In the rows, 128 means zero.
A state moves one step at a time under one of 6 hidden systems, and each row is a state written as 20 numbers. Each run below is a few steps of one system.
z46, seq 1, 11 rows:
[[ 58 122 175 160 146  63 160 156 123 117 138 142 145 130  92 140 132 137
  169 122]
 [102 126 185 117 152 103 119 159 129 125 138 175 151 168  79 128  77 170
   95 122]
 [118  94 153 139 128 152 119 170 104 167 122 148 180 220 118 126 120 125
  127 134]
 [ 97  82 168 158 126 164 144 133 111 155 100 137 107 152 107 103 102  72
  121 177]
 [121 106 113 138 130 167 125 146 111 154 141 182 118  89 106 131  89 133
  129 209]
 [ 79 120  83 190 129 170 145 123  83 134 146 139 122 129 113 167 123 176
  148 146]
 [ 95 129 123 133 113 188 132 100 102  87 131 128  80 142 111 146 103 170
   67 116]
 [150 127  82  96  79 188 128 132 117 127 138 134 124 154 184 130 126 145
   75 138]
 [129 124 102 139  95 152 171  93 126 126 126 104  77 134 207 126 155 106
  145 150]
 [150 136 106 115 132 108 146 104 157  78 151 156  58  76 167 143 140 125
  118 154]
 [123 157  73 136 155  88 121 127 135  87 161 157 136 115 191 156 165 159
  131  99]]
z46, seq 2 (11 x 20):
[[ 93 133 167 137 164 131 111  91 142 187  86 145 115 132 120  72  94 112
  166 139]
 [159 100 143 108 154 159 119 180  98 115 144 127 153 103  57 164 128 129
  152 178]
 [ 83 131  95 221 106 119 130 115 119 169 124 131 163 125  90 128 101 132
  106 109]
 [113 132 151  73 142 209 106 102 109 142 103 126  91 142  90 115 103 179
  138 130]
 [180 107  86 142  86 168 157 168 110 125 135  87 159 137 113 162 125 107
   90 157]
 [120 145 102 175 103 148 128  51 145 180 110 131  81 117 157  95 107 123
  135 130]
 [169 126  95  69 158 183 129 128 126  86 129 127  82  92 113 163 157 148
  152 150]
 [129 153  61 196 113 101 139 117 123 104 143  92 158 101 159 148 136 121
   84  99]
 [117 160 148  81 117 145  88  61 133 120 123 125  86 117 161  93 147 159
  142  81]
 [174 128 109  66 104 115 159 186 145  82 131  93 152 117 138 154 169 105
  125 122]
 [133 162 136 175 121  48 146  85 168 160 127 110 134 124 183 100 112 111
  134 113]]
z723, seq 3, 11 rows:
[[142 100 176 103 151 139 145 139 164 109  94 146  88 172  58 134 121 103
  109 117]
 [178 133  91 132 131 150  90 145 127 159 125 130 183 134 156 105  97 101
   66 148]
 [ 98 115 128 171 117 143 114  94  92 152 126 110 117  94 152 106 173  87
  197 151]
 [ 87 126 126  86 129 135 139 152 133  60 122 148  95  62  68 142 136 139
  107 124]
 [138 167  84 135 129 147 133 125 114 151 145 102 171 145 135 153  90 208
  110 107]
 [135 109 186 152  91 131 141  85 124 146 122 100  94 197 125 127 153 114
  163 100]
 [159 116 124  88 111 118 108 147 187 120 104 180 120 114  97 100 131  77
   75 115]
 [161 156  68 132 153 145 122 112 124 170 124 107 149  85 194 112 113 124
  150 171]
 [112 119 164 152 134 116 132 101  91  69 155  96  84  92 122 151 173 124
  169 133]
 [115 152 112  94 151 114 102 154 149  90 125 158 152 124  75 143 131 174
   93  69]
 [140 148 129 111 123 147 153 127 118 178 106  70 168 190 173 114 110 147
  151 120]]
z723, seq 4 (11 x 20):
[[151 114  99 142  75 117 140 173 142 158 106 100 189 117 106 116 141  61
  113 128]
 [118 143 145 136 124 137 115  93 123 177 116 123 113  50 101  90  89 125
  166 172]
 [165 108 109 102 124 183 123 147  98  92 158 126 111 100  82 183 146 154
  138 157]
 [127 146  98 196 155 130 121 103 123 126 108  85 156 142  74 144 120 137
  104  72]
 [121 126 173  78  99 190  86  95 110 146 101 106 111 160 122  80 128 130
  117 103]
 [160 118  87 110  41 130 145 158 152 136 120 118 147  97 118 126 163  79
  120 118]
 [140 165 112 146 135 115 136  74 155 168 116 107 101  49 112 113  91 139
  159 147]
 [193 123 142  87 143 172 106 110 107  85 161 109  88 125 113 172 150 164
  141 139]
 [155 143  95 165 149 105 108 123 143 110 111  88 167 148  99 142 162 109
  107  53]
 [114 151 173  68 127 147  97 101 123 150  87  92 133 129 144  62 125 117
  139 106]
 [166 123 122  76  52 113 144 176 135 121 152 109 156  87 129 134 162 103
  148 148]]
z703, seq 5, 11 rows:
[[165 107 114 120 107 149 125 157 141 107 120 121 131  99  27 160 138 109
  108 120]
 [107 163  82 153 180 158 109  88 117 163  86  85 148 115 130 110 129 141
  165 100]
 [150 122 185  94  91 162 115 102  83  90 146  75  95 100 134 118 141 116
  125 148]
 [131 133  90 132  68 126 128 145 155 161 111 133 151  77  51 130 134 123
  143 105]
 [145 159 127 112 174 152 137  73 136 161 102  84  96 137 152 120 120 163
  192 125]
 [193 120 161 123  97 138 118 123 106  82 159  76 122 116  86 159 132 120
   89 128]
 [119 138  92 153 138 134  81 110 150 167  84 136 155  96  65 101 144 102
  145  87]
 [133 141 149  74 158 167 143 111 101 114 108  60 108 106 166 113 139 126
  177 156]
 [152 136 135 147  56 110 126 135 110 122 169  96 152  71  72 149 121 143
  116 127]
 [124 140 129 118 150 144 102  88 157 178  92 146 107 132  81 115 141 149
  196  90]
 [171 133 153  85 147 166 160 137 100  91 118  39 128 147 122 150 124 129
  124 141]]
z125, seq 6 (11 x 20):
[[ 63 113 163 116  91 140 153 164 113 149 128 166 128 114  71 121  86 153
  134 163]
 [149 116 122 187 127 141 154 128 112 173 155 141 137 161 109 165  71 167
  122 179]
 [160  96 132 184 162 162 140  88 141 141 101 124  78 191 115 141 124  92
  120 133]
 [129 116 114 107 171 175 107 123 136 111  90 153 101 130 155  87 114  75
   65 147]
 [ 94 137  91 149 105 152 105 106  86 110 141 122 124  68 191  99 141 107
  108 155]
 [ 87 134 138 121  55 130 147  92 124  96 153 137  59  82 125 134 143 153
  135 123]
 [145 151 117  92  83 121 164 126 161 129 149 156  99 149 145 153  93 195
   98 118]
 [192 145 124 143 117 108 149 101 144 144 142  85 137 196 194 142 129 136
  122 106]
 [180 121 157  98 132  95 112 121 168 110 110 116 120 144 159  99 172  59
  125 105]
 [116 149 104  85 157  82 109 158 148 108 128 153 159  67 175 102 151 105
  145 135]
 [ 75 150 140 140 140  81 134 140  90  90 166 113 151  89 139 150 161 169
  181 115]]
z482, seq 7 (11 x 20):
[[ 94 144  91 147 114 154 210 131 118 153  96  66 128 127 138 140 105 144
  158 146]
 [155 126 181 123 112 135 108  84 120  91 172 141  65 123 111 142 101 160
   83 139]
 [152 123  67  90 104 163 102 139 160 132 106 159 135 152 133 128 185 118
  127  77]
 [120 146 124 165 149 110 196 108 155 141  85  74 110 134 162 109  93  90
  118 142]
 [161 139 155  99 128 100  85 113 121  81 181 160 102  74 165 125 135 132
  105 153]
 [102 148  64 133 118 110 135 140 146 133 118 129 158 126 131 147 187 148
  180  71]
 [106 149 190 127 169 104 172 115 133 113 104  75 113 149 116 120  81 139
  122 122]
 [188 121 160  86 105 116  68 146 113 105 181 147 162 147 148 134 150 135
   97 123]
 [113 117 101 176 125  96 140 136 160 184  96 140 161 161 122 120 160  91
  182  95]
 [117 128 180 114 194 109 153 150 124 110 117 123 122  99 116 115  77 111
  125 189]
 [150 126 100 137 113 135  75 154  81 119 191 147 184 113 132 159 148 166
  124 137]]
z125, seq 8, 11 rows:
[[ 45 113 120 129 120 155 112 145 117 108 109 187 115  89  57 120 127 131
  112 121]
 [ 78 134 119 142 100 176 142 129  89 170 140 142 142 141 123 130  76 193
  123 155]
 [166  98 150 175  81 162 156 108 115 148 137  98 100 178 105 154 108 119
  112 149]
 [172 120 113 131 137 150 132 100 186 155  90 159  84 139 129 102  95  83
   89 145]
 [140 144  91 122 176 160 129 103 112 112 114 105 106  98 211 109 122 105
  118 171]
 [108 136 122 137 105 125 113  92 108  52 145 108  86  72 139 133 167 118
   97 105]
 [ 97 158 107  78  70 131 117 110 154 121 135 174 103 105 134 119 137 183
  120  84]
 [143 154 127  97  72 120 180 142 124 141 149  83 150 169 177 146 120 175
  139 120]
 [206 133 171 136  97  66 133 117 169 135 141  95 140 158 126 134 134  98
  123 105]
 [177 137 116  88 184  92 111 138 182 146 109 154 138 121 154 111 154 100
  170 128]
 [ 94 146 120 125 199  95 139 163 103  78 123  93 171  99 155 134 156 116
  154 127]]
z482, seq 9, 11 rows:
[[116 137 158 155  84 104 153 122 130 200 138 131 149 138 157  98  66 136
  131 170]
 [138  93 148 110 137 140 123 137 125 121 163 196  82 135 124 158 151 142
  175 175]
 [105 124  54 155 153 147 161 171 144 110 110 152 144 139  87 170 119 146
   96 113]
 [102 142 140 154 168 173 102  78  92 131 115 112 111 155 160  98  83 143
   83 135]
 [102  97 138 107  60 150 108 137 100  90 141 143 114 116 157 110 188  85
  115 127]
 [ 84 152 103 127  65  97 178 133 177 173 109 154 124 101 122 108 101 141
  137 120]
 [153 139 152  88 163 142 159 112 135 122 148 139  74 147 172 149  97 183
  154 172]
 [152 110  91 158 129 122 130 142 134  69 155 146 120 170 128 185 174 130
   89  88]
 [ 85 148 118 144 165 115 109 101 156 138  73 136 136 147 140  78 111 106
   89  77]
 [117 130 162  88 120 119 135 145  94 105 140 102 140 114 215  95 143  95
  132 169]
 [103 138 125 164  67  53 145 140 143 135 174 165 146 104 126 149 148 151
  156 112]]
z207, seq 10, 11 rows:
[[131 130  94 128 141 207  73 104  78 133 135 130 138 152 155 128 127 163
  104 127]
 [115 113 137 154  51 164 134  91 102 123 120  88  98 133 137 107 142  91
   98 118]
 [129 142 112  74  66 141 125 118 164 134 123 170  89  71 124 102 103 134
   95 138]
 [188 148  63 123 126 144 150 103 144 120 153 114  96 107 167 170 141 166
  146 139]
 [171 125 151 153 136 103 134  99 150  65 144 110  83 146 108 158 139 115
   80  93]
 [141 143 115  89 156 113  74 123 165 108 116 175 136 143 159  96 150 114
   82  78]
 [116 150  93 146 129  88 160 120 139 124 114  92 143 129 219 113 169  89
  147 108]
 [103 137 172 124  99  38 173 152 159 103 146 144 125 101 131 128 127 115
  136 128]
 [137 134 107 102 167  92 135 174 162 138 141 183 159 147 119 159 136 172
  170 120]
 [121 121 147 176 196 112 164 140 110 123 116  86 155 204 133 160 126 128
  146 118]
 [ 92 102 205 122 141 111 100 159 107 133 125 156 163 166 121  90 113  94
  104 141]]
z703, seq 11:
[[118 129 202 128 163  96 146 115 152 157 120 154 105 157 127 103  69 130
  133 164]
 [178 100 114 115 162 143 115 193 113 113 159 160 169 156 114 172 131 132
  114 168]
 [ 62 117 123 224 163 104 126 118  98 133 120 129 154 157 137 125 143 104
  140 115]
 [ 71 104 172  83 131 174 124 143  98 106 124 173  91 120 128 102 101 133
  106 178]
 [115 118  67 140  68 146 153 177 114 150 149 151 170 149 142 160 146 156
  133 135]
 [101 131 152 182 119 113 160  68 146 159 122 146  74 183 163 116 105 139
  136 121]
 [174 103 120  91 136 166 138 154 152  91 129 167  91 150 115 151 108 120
   61 156]
 [119 137  43 195 147 120 119 123 135 133 119 134 162 134 172 133 155 106
  107  99]
 [ 84 130 161 117 135 120 127  89 128  87 124 146  62 104 186  90 134  99
  113 144]
 [125 135  83  77  77 114 148 187 155  98 145 170 142  86 123 148 142 145
  100 123]
 [109 168 112 151 135  74 140  92 160 153 129 135 135 163 186 123 132 170
  158  80]]
z207, seq 12 (11 x 20):
[[139 143 146  76 137 151  88 148  81  77 155 104 154  77 111 135 116 159
   90 142]
 [147 133  92 187  82 134  77  86 120 169 141 127 153 139 119 128 158 135
  138  78]
 [107 143 153  83 113 150 161  92 158 127  71  87  74 123 112  95 126 117
  139 100]
 [202 151 116  76 118 115 117 157 137 133 150 109 167  76 150 121 103 124
  109 168]
 [164 128 109 204 147  97 113  73 149 147 142 137 101 119 120 152 156 116
  175 117]
 [105 133 153  74 180 133 126 137 138  63  89 112 103 111  85 121 150 114
  121  94]
 [139 163 100 130 133  98  85 150 111 135 146 107 219 109 164 112 127 134
  103 110]
 [104 134 163 168  94  87 138  82 138 166 122 112 114 144 135 114 161 117
  200  99]
 [132 129 149  48 138 122 162 187 162 121  93 123 135 102  76 121 114 120
  143 141]
 [171 149 103 170 185 110 111 130 114 167 155 119 181 123 140 150  94 156
  145 160]
 [109  97 188 162 154 137 107  96 100 114 120 115 100 154  91 129 166 100
  174 116]]

Which system made each run below?
seq 13 (2 x 20):
[[130 149 140  92 185 128  57 122 107  89 135 122 152 111 109 124 161 152
  140  85]
 [120 133 143 139 106 117 137 152 104 135 108  50 200 152 117 120 152 102
  143  89]]
 | z482
seq 14, 2 rows:
[[ 77 136 143 160 170 159  87 117  65 148 123 105 173 157 120 117 119 160
  143 114]
 [115  98 173 103  63 177 115 145  92 114 124 110 127 127  63 117 125 114
   97 129]]
 | z46
seq 15 (2 x 20):
[[ 85 112 129 153 128 171 163  99 117 147 122 159  69 182 137 146 131 162
  171 138]
 [135 111 114 136 101 179 166 133 121 101 131 128  92 174 110 161  97 147
   56 134]]
 | z703
seq 16:
[[127  92 169 136 185 101 150 183 143 117 114 158 143 146  75 144 115  92
  130 160]
 [ 98 118 143 189 170 112  87 141 104 168 139 173 176 143 109 114  91 127
  119 152]]
 | z46
seq 17 (2 x 20):
[[112 131 117  70 143 100  98 165 164  94 126 197 140 147 138 124 168 135
  111  82]
 [ 98 148 118 153 156  95 176 147 127 148 109  91 177 181 193 122 110 127
  134 122]]
 | z482
seq 18:
[[ 79 128 137 118 103 144 121 123 142 189  80 153 140 138 143  59  98  96
  119 131]
 [177 117 116  94 103 143 171 150 132 150 149 128 117 127 189 140 120 121
  155 202]]
 | z703
seq 19 (2 x 20):
[[160 126 158  42 134 116 102 166 138  78 129 129 151 134 148 112 157 105
   94 113]
 [110 152  90 149 105  69 111 150 132 146 145 134 196  84 161 115 161 114
  155 110]]
 | z125
seq 20 (2 x 20):
[[ 76 136 133 201 175  77 137 122 121  77 127 119 134 101 103 136 131 103
  103 104]
 [ 89 158 154  68 135 135  67 137  94 119 130 133 171  99 136  86 126 159
  120 110]]
 | z482
seq 21 (2 x 20):
[[ 82 131 127  97 100 167 125 132 149 166  91 169 127 159  75 104 104 163
  120  91]
 [179 129 119 108 118 172 154 123 121 162 119  82 138 200 189 128 119 128
  131 144]]
 | z703
seq 22:
[[ 89 153 123  59 161 117 153 182 131  98 109 124 153  68 126 118 117 140
  143 145]
 [139 154 139 165 109 110 134 113  85 137 183  88 166 152 152 161 110 198
  139 122]]
 | z482
seq 23:
[[122 144  97 117 162 179 151 132  74  91 130  63 134 127 168 149 127 157
  125 149]
 [108 127 156 175  63 118 102  81 111 102 151 119 110 132 104 128 145 130
   86  76]]
 | z482
seq 24 (2 x 20):
[[142 158 153 144 124  96  98  96 107 119 169 110 129  41 112 121 101 148
  126 154]
 [142 125 114  98 155 160 102 135 114 116 139 136 131 139  82 169 173 181
  190 101]]
 | z723
seq 25 (2 x 20):
[[127 146 156 114 187 119  77 117 116  93 137 139 124  62 100 111  97 136
   96 144]
 [108 121 112  94 119 135  87 169  94 106 142 131 181 109 123 134 201 131
  173 100]]
 | z703
seq 26:
[[ 97 109 169 150 133 122 138 139  91  89 167 141 119 178  97 184 153 182
  150 109]
 [ 94 116 139 133 113 131 134 151 147 110 110 169 128 183 117 115  97 121
   39 100]]
 | z46
seq 27 (2 x 20):
[[118 127 140  75  76 160  91 145 106 128 162 178 146 158 147 124 120 179
   88 122]
 [143 116  81 164  76 166 173 111 140 167 116 121 109 185 163 142 137 120
  129 127]]
 | z207
